(in the rows, 128 means zero)
X: rows in 3 groups, each row roughly a mix of its group's directions
X (78 x 11)
[[146 110 136 141  90 198 105  79 122 145 147]
 [144 164 151 110  86 143 148 133 181 179 154]
 [116 160 111 125  57  77  92 134 141 109 141]
 [ 98 131 102  75 127 164 159 101 177 150 155]
 [130 139 122 131  43 133  74 108 126 128 143]
 [106 166  90 142 104  75 134  96 140  78 144]
 [121  84  79 145 166 162 106  77 124 118 150]
 [139 120  79 100 161 120 158 146  68  89 136]
 [143  73 122 132 132 195 112  81 103 136 126]
 [120 136 149 153 113 140  66  96 187 162 128]
 [134  65 111 119 153 152  81 155 156 161 152]
 [144 107 111  88  82 137 102 158 189 156 115]
 [132 127 128 126 119  98 145 160 212 131 168]
 [112  74 177  87 104  87 107 147 141 138 147]
 [111 205 148 157 121 129 161 134  88 154 118]
 [116 158 112 140  89 129  50 137 133 156 161]
 [131 163 167 125 122 134 107 190 153 183 144]
 [106 119 133 110 158 156 210 116  96 105 123]
 [100 187 152  83 116  94 126 162 104 129  95]
 [158 181  99 106 117 128 112 124 151 166 188]
 [112 166 105 115 148 153 114  75 160 155 182]
 [150 120 154 130  70 171 102 128 168 163 161]
 [178 101  87 112 121 119  70 169 122 118 104]
 [ 99 128  86 119 119  54 115 167 127 136  95]
 [108 109  87 131 210  97 148 132 132 105 127]
 [132 173  77  87 146 128 121 146 123  84  82]
 [121 186 135 149 137 109 162 135 189 130 170]
 [104 113 116  72 106 114 171 118 161  92 172]
 [176 130  95  79  88 123 128 181 147 148 137]
 [127  67 116  97 162 101 106 186 130 137 109]
 [112 205 130 154 148 108 149 136 166 135 164]
 [121 166 144  70 126 100 121 173 101 100  90]
 [109 167  90 127 138  76 121 121  96 121 190]
 [116 116  56 170 123 109 177 116 143 125 153]
 [116  89 124 147 110  55 146 178 105 133 128]
 [ 78 180 145 115 109 118 109 102 151 185 125]
 [ 80 196 128 119 105  88 159 141 114 153 121]
 [121 175 155 116 105  85 113 196 141 152 126]
 [174 136 144 104  92 125 183 187 116 138 120]
 [132 169 136 144  68 143 144  66 108 102 127]
 [ 91 167 123 110 124 105  73 121 150 177  92]
 [137  88 116 140 166 178 156  68 106 112 122]
 [ 97  99 167  72 104 108  97 116 168 147 150]
 [150 136 145 117  92  93 184 187  98 125 128]
 [140 150 171 117  91 123 115 188 166 170 141]
 [163 149 105 104 151 152 150 153  99  60 104]
 [163 107 158 136  96 154  90 146 176 155  84]
 [171 138  93 107  93 104  74 165 153 150 144]
 [105 188  88  71 132 140 124 110 155 107 109]
 [152 116 159 162 103  83 123 179  89 111  96]
 [128  57  89 115 132 132  70 141 145 137 145]
 [146  40 111 107  95 134 108 123 152 117 130]
 [ 90 108  99 138 180 118 127 101  78  81 127]
 [ 98 139 108 108  82  86  98 133 176 157 164]
 [151 121  92  73 146 151 130 132 141  57 119]
 [151  82 128 133  86 185 112  85 150 135 153]
 [ 99 119  93 149 155 105  53  95 124 111 139]
 [158  83 117 103 150 190 129 134 134 115  75]
 [170  77  87 175 154 162 121 109 139 112 135]
 [ 94 120 107 117 115 133  73  96 193 152 141]
 [119 176 132 139  89 146  59 134 103 161 142]
 [112 151 152 160 121 166 122  74 151 183 153]
 [131  51  87 110 107 109 112 106 130  90 118]
 [190 155 104 100 157 169 161 138  96 128 144]
 [130 117 120 152 142 160  69  83 166 173 120]
 [126 128 113 129 180 139 172 118  62  88 130]
 [131 132 111 119 190 181 160  89  97 107 132]
 [133 161 165 103 140 134  63 144 113 145  75]
 [123 201 166 133 126 113 128 179 137 163 135]
 [152 115 165 149 147 169  62 107 132 163 108]
 [132 109 176 129 120 178 127  79 155 147 175]
 [112  89 181 148 104  79 113 152 114 173 137]
 [136 119  88  67 135 115 138 152 135  61 116]
 [ 96 132  80 122 125  71  89 144 149 157  91]
 [119 142  93 128 101  62  75 146 131 133 165]
 [164 178 135 152 160 124 153 123  67 121 162]
 [ 91 147 186 125  98  82 135 152 107 170 133]
 [142  93 127 126  92 167  68 136 155 166 160]]
which group is each row in? (one row of each group first)
[136 174 101 131 111  79  89 133 129 148 187]
(19)
[135  46  94 115 122 140  83 127 149 129 143]
(41)
[125 129 180  53 126 144  84 124 147 118 121]
(126)

[199 119 128 105 130 169 157 169 110 126  98]
(19)
[182 183 162 171 127 116 122 137  97 145 151]
(19)
[108 208 107 128 130 108 139 151  98 133  85]
(126)
[134 163 147 157 124 176 189  97 113 124 166]
(126)
[ 86 147 167 160 158 134 180  86 102 118 138]
(19)
[131 146 117 115 167 193 123  72 157 147 147]
(19)
[123  90  80 107 120  81 164 159 131  81 138]
(126)
[148  81 134 128  91 190 101  86 102 138 123]
(41)
[154  84 104  99 148 110  78 162 129  95  89]
(126)
